Every row has a hidden score. In each pair, how much higher is the second row's than the first's? 20 means about the same, 40 much higher and 0 much lower. The score is a weighted sum of the row's numbers plus the product of two more (or one squared), each taken from its middle value.
-0.443|-0.713|-1.028| 0.835| 0.749| 0.532|-0.327|-0.872|-1.057|-0.341
-0.534|-1.002| 0.235| 1.315| 0.266| 1.952| 1.691| 0.970|-0.009|-0.361 -> 14
-0.850|-0.804|-1.015|-0.092| 1.322| 0.550| 1.148| 1.295| 0.878|-0.112
 1.166| 1.240| 1.256|-0.542|-0.409| 0.284| 0.922| 1.322| 1.128|-0.291 -> 17
 1.925| 2.075| 0.293|-0.832|-0.331|-0.202| 0.458| 1.088| 1.263|-0.418
 0.203| 0.376| 1.644|-0.331|-0.311| 0.209| 0.951| 1.355| 1.359|-0.314 -> 22
-0.391|-0.954|-1.054| 0.884| 0.696|-0.002| 0.842| 1.293| 0.893|-0.115
-0.584|-0.782|-0.444| 1.306| 0.291| 0.574| 1.295| 1.136| 1.082|-0.508 -> 18
-0.615|-0.873|-0.741| 0.411| 1.175|-0.126| 0.567| 0.997| 1.342|-0.522
 0.981| 1.176| 1.629|-0.412|-0.502| 0.038| 0.682| 1.175| 1.326|-0.423 -> 13
 0.296| 1.076| 2.182|-0.520|-0.518| 0.819| 0.939| 1.159| 1.231|-0.191
-0.910|-0.433|-0.504|-0.905|-0.402|-0.577|-0.742|-0.020| 0.510| 0.254 -> 25
-0.035| 0.316| 1.637|-0.149|-0.499| 0.123| 0.907| 1.218| 1.009|-0.632
 0.474| 0.455| 1.508|-0.311|-0.589| 1.778| 1.030|-0.435|-0.473|-0.258 -> 29
 1.502| 1.320| 1.346|-0.701|-0.203|-1.028|-1.158|-1.152|-0.937|-0.396
 0.006|-0.682|-0.311|-1.131|-0.188|-0.844|-1.205|-0.652|-1.350| 1.223 -> 16
 2.076| 1.840| 0.609|-0.762|-0.579|-1.138|-1.281|-1.056|-0.950| 1.755
 2.113| 2.046| 0.299|-0.914|-0.586|-1.223|-1.028|-1.064|-1.189| 1.609 -> 19
-0.620|-1.099|-1.002| 0.783| 0.862|-0.803|-0.490| 0.429| 0.609|-0.076
-0.770|-0.829|-1.218|-1.013|-0.636|-0.957|-1.079|-1.348|-1.085| 0.742 -> 20
 1.878| 2.037| 0.160|-0.766|-0.538|-1.090|-1.081|-1.168|-1.066| 0.937
-0.450|-0.969|-0.994| 0.317| 0.715|-0.907|-0.421| 0.589| 0.741|-0.085 -> 17
-1.247|-0.327|-0.464| 0.198| 1.214|-0.488|-0.338| 0.535| 1.297|-0.116
-0.752|-0.817|-0.863| 1.051| 0.229|-1.195|-1.266|-1.105|-0.687| 0.803 -> 30
 2.168| 2.099| 0.182|-0.566|-0.309|-1.167|-1.339|-1.490|-1.024| 0.983
-0.585|-0.858|-0.756| 1.230| 0.006| 1.784| 1.082|-0.292|-0.975|-0.354 -> 13
-0.535|-0.799|-0.778| 1.237| 0.228| 1.582| 0.696|-0.653|-0.892|-0.302
-0.473|-0.660|-0.236| 1.422| 0.166| 0.453| 1.045| 1.214| 0.960|-0.380 -> 14
 0.016| 0.365|-0.576|-0.992|-0.445|-0.780|-0.928|-0.560| 0.031| 0.918
-0.759|-0.287| 0.484| 1.031|-0.029| 0.394| 0.552| 0.924| 1.633|-0.240 -> 15
 2.312| 1.735| 0.308|-1.179|-0.042| 0.066| 0.418| 1.673| 1.159|-0.374
-0.438|-1.073|-0.474| 0.853| 1.003|-0.001| 0.038| 1.732| 1.001| 0.120 -> 26
-0.962|-0.305| 0.466| 1.100|-0.362| 0.548| 0.847| 1.082| 1.258|-0.126
-0.820|-1.119|-0.905| 0.766| 0.756| 1.468| 1.664| 0.789| 0.204|-0.173 -> 25
-0.693|-1.010|-0.648| 1.089| 0.241|-0.620|-0.084| 0.672| 1.025|-0.170
 0.863| 0.565|-0.909|-0.773|-0.375|-0.970|-0.745|-0.233|-0.002|-0.006 -> 19
 0.307|-0.345|-0.417|-1.048| 0.031| 1.796| 1.623| 1.148| 0.548| 0.143
 1.218| 0.604|-0.940|-0.638|-0.724|-1.191|-1.250|-1.167|-1.166| 1.422 -> 37
-0.869|-0.695|-0.395|-0.660|-0.601|-0.923|-1.229|-1.110|-1.020| 0.984
-0.678|-0.733|-1.208| 0.596| 0.699|-1.093|-1.035|-0.629|-0.345| 0.448 -> 22
-0.903|-0.915|-0.290| 1.150|-0.242| 0.968| 1.378| 1.008| 0.679|-0.298
 0.129|-0.019| 1.546| 0.101|-0.403|-1.025|-1.278|-1.329|-0.976|-0.365 -> 36
-0.704|-0.505|-1.120| 0.043| 1.494| 0.377| 0.984| 1.423| 0.817|-0.301
-0.615|-0.864|-0.752| 1.108| 0.126|-0.686|-0.970|-1.195|-1.056|-0.380 -> 30
-0.611|-1.078|-0.214| 0.884| 0.787|-0.248| 0.026| 1.333| 1.069|-0.156
-0.628|-0.717|-0.780| 1.259| 0.082| 1.041| 1.575| 0.856| 0.701|-0.171 -> 20
-1.359|-0.390|-0.511| 0.601| 0.629|-0.339|-0.291| 0.704| 1.548| 0.300
-0.937|-1.015|-1.059| 0.583| 0.732| 0.058| 0.857| 1.152| 1.063|-0.293 -> 18
-0.939|-0.362| 0.897| 1.028|-0.568|-0.138|-0.103| 0.578| 1.256|-0.157
-0.636|-0.835|-0.666|-0.474| 1.540|-0.173|-0.119| 1.169| 0.957| 0.140 -> 23
-0.622|-0.550| 0.305| 1.184|-0.321|-0.474| 0.239| 0.743| 1.174|-0.216
-0.952|-0.591|-0.486| 0.307| 1.118| 0.939| 1.026| 1.428| 0.950|-0.046 -> 18
-0.889|-0.441|-0.193| 0.944| 0.476| 2.159| 1.110| 0.027|-0.389|-0.092
 1.952| 2.306| 0.639|-0.875|-0.576| 0.127| 0.491| 0.937| 1.416| 0.053 -> 17
-0.874|-0.325|-0.086| 1.436|-0.015|-0.842|-1.232|-1.039|-1.043|-0.049
-0.484|-0.902|-0.946| 0.951| 0.849| 0.827|-0.087|-0.762|-0.667|-0.527 -> 27
-0.912|-0.025| 1.735| 0.517|-0.410| 2.119| 1.635| 0.466| 0.012|-0.270
 2.044| 1.984| 0.284|-0.648|-0.525|-0.343| 0.296| 0.880| 1.120|-0.442 -> 23
-0.620|-1.003|-0.924| 0.928| 0.733| 0.512| 1.101| 1.319| 0.757|-0.415
 0.532| 0.544| 1.597|-0.188|-0.564|-0.454|-0.867|-1.071|-1.370|-0.149 -> 25
-0.162|-0.869|-0.977| 1.158| 0.730| 1.452| 0.456|-0.466|-0.931|-0.391
-0.824|-0.914|-1.025| 0.074| 1.428| 1.424| 1.667| 0.407| 0.366|-0.223 -> 16
-0.821|-0.694|-0.938| 0.777| 0.706|-0.755|-0.535| 0.667| 0.919|-0.259
-0.605|-0.757|-0.881| 1.291| 0.364|-0.977|-0.727|-0.213| 0.303|-0.164 -> 24
-0.591|-1.236|-0.466| 0.597| 0.910|-0.766|-1.084| 0.083|-0.049| 0.682
-1.313|-0.268|-0.253| 0.654| 0.666|-0.644|-1.134|-1.014|-0.657| 1.395 -> 22
 2.329| 2.175| 0.029|-1.062|-0.290|-1.095|-1.232|-1.196|-0.649| 1.166
 1.115| 1.513| 1.145|-0.450|-0.230| 0.033| 0.628| 1.141| 1.102|-0.478 -> 4
-0.692|-0.831|-1.369|-0.863|-0.390|-0.213| 0.391| 1.171| 1.231|-0.290
 0.965| 0.586|-1.005|-0.996|-0.450|-0.824|-0.475| 0.614| 0.878|-0.319 -> 23
 2.041| 1.697|-0.883|-0.889|-0.444|-1.022|-0.941|-0.435|-0.182| 0.168
 0.687| 0.565| 1.530|-0.483|-0.607| 0.554| 1.199| 1.208| 0.806|-0.336 -> 11
-0.572|-1.121|-0.970|-0.067| 1.369|-0.408| 0.058| 1.218| 1.380|-0.272
-1.252|-0.419| 0.040| 1.061| 0.089| 2.245| 1.235|-0.100|-0.348|-0.290 -> 14
-0.690|-0.806|-1.049| 0.499| 1.149| 0.096| 0.854| 1.158| 1.145|-0.243
-1.096|-0.415| 0.049| 1.551| 0.279|-0.292| 0.008| 0.865| 1.454|-0.237 -> 19
-0.614|-0.897|-1.168| 0.365| 0.722| 1.489| 1.590| 0.635| 0.207|-0.489
-0.329|-0.888| 1.058| 0.581| 0.100| 2.316| 1.227| 0.546|-0.263| 0.117 -> 23
 0.067| 0.617|-0.531|-0.943|-0.628|-0.916|-1.112|-1.323|-0.890|-0.105
 2.269| 2.045| 0.437|-0.971|-0.527|-0.649|-1.077|-1.266|-1.313|-0.090 -> 23
-0.656|-0.913|-0.924| 0.446| 1.067| 1.179| 1.519| 0.810| 0.656|-0.389
-0.903|-0.382|-0.414| 0.563| 0.900| 1.489| 1.520| 1.034| 1.083|-0.246 -> 17
-0.527|-0.782|-0.025| 1.378|-0.414| 0.663| 1.183| 1.172| 0.796|-0.266
-0.221| 0.178| 1.440| 0.192|-0.285|-1.150|-1.268|-1.055|-1.064| 1.560 -> 27
-1.123|-0.522|-0.636|-0.833|-0.458|-0.838|-1.181|-1.119|-0.568| 1.078
 0.499| 0.666| 1.688|-0.450|-0.570|-1.094|-1.218|-1.152|-1.255| 1.715 -> 22
-0.709|-1.076|-1.106|-0.114| 1.354|-1.101|-1.008|-0.933|-0.606| 1.126
-0.574|-0.803|-0.267| 1.151|-0.196|-1.092|-1.120|-1.329|-0.921| 1.160 -> 22
-0.631|-1.059|-0.935| 0.332| 0.721|-1.163|-0.965|-1.012|-0.801| 0.817
 0.902| 0.396|-1.030|-0.962|-0.347|-1.110|-1.103|-1.210|-0.913| 0.898 -> 20
 0.213|-0.500|-1.039|-0.887|-0.657|-1.126|-1.040|-1.209|-1.245| 0.682
-0.621|-0.792| 0.495| 0.921|-0.527|-1.125|-1.086|-1.023|-1.106| 1.422 -> 24
 0.359| 0.017|-0.998|-0.831|-0.413|-1.125|-1.047|-1.299|-1.049| 0.672
-0.436|-0.778|-1.157|-0.706|-0.573|-1.185|-1.091|-1.259|-1.137| 0.836 -> 20
-0.034|-0.698|-1.207|-1.022|-0.501|-1.010|-0.799| 0.164| 0.362| 0.038
 1.911| 2.094| 0.255|-0.785|-0.480| 0.079| 0.791| 1.266| 1.056|-0.288 -> 12
-0.288| 0.840| 2.245| 0.067|-0.288| 1.971| 1.618| 0.326|-0.177|-0.193
 0.737| 0.917| 1.455|-0.454|-0.523| 1.727| 0.858|-0.582|-0.985|-0.242 -> 27
 1.811| 1.392|-0.610|-0.708|-0.225|-1.062|-1.143|-1.073|-0.988|-0.521
 1.328| 0.965| 1.853|-0.974| 0.051|-0.705|-1.118|-0.748|-1.162|-0.023 -> 25
-0.729|-0.578|-0.717|-0.335| 1.470| 2.089| 1.138|-0.358|-0.440|-0.288
-0.815|-0.218|-0.138| 1.373| 0.098|-0.294|-0.974|-1.076|-0.804|-0.036 -> 17
 1.893| 1.476| 0.000|-1.005| 0.083| 0.011| 0.226| 1.516| 1.400|-0.210
-0.006| 0.017| 1.505| 0.261|-0.367| 0.430| 1.060| 1.373| 1.030|-0.436 -> 17
 1.766| 1.752| 0.895|-0.654|-0.620|-1.159|-1.164|-1.169|-1.253| 1.967
-0.360|-0.892|-1.232|-0.802|-0.445|-0.770|-0.662| 0.409| 0.793|-0.381 -> 6
-0.443|-0.743| 0.407| 0.990|-0.110|-1.010|-0.754| 0.062| 0.119| 0.094
-1.055|-0.595| 0.192| 1.535|-0.225|-0.803|-1.037|-0.828|-0.083| 0.663 -> 24
-0.509|-0.567| 0.700| 0.846|-0.312|-0.706|-0.241| 0.574| 0.922|-0.299
 1.199| 1.209| 1.907|-0.961|-0.363|-0.672|-1.119|-0.439|-1.080| 1.261 -> 21
-0.814|-0.916|-1.089| 1.324| 0.295|-0.985|-0.791|-0.333| 0.322| 0.228
-0.774|-0.719|-0.573|-0.060| 1.020|-0.771|-0.924|-0.300| 0.318| 0.704 -> 20
-0.668|-0.810|-1.081|-0.270| 1.326| 0.121| 0.767| 1.177| 1.023|-0.105
-0.870|-0.908|-1.056|-0.426| 1.649| 1.008| 1.448| 1.029| 0.530|-0.303 -> 19
-1.279|-0.581|-0.532|-0.446| 1.095| 1.151| 1.281| 1.241| 0.992|-0.043
-0.630|-1.001|-0.864| 0.970| 0.486|-0.201|-0.892|-1.057|-1.041|-0.330 -> 32
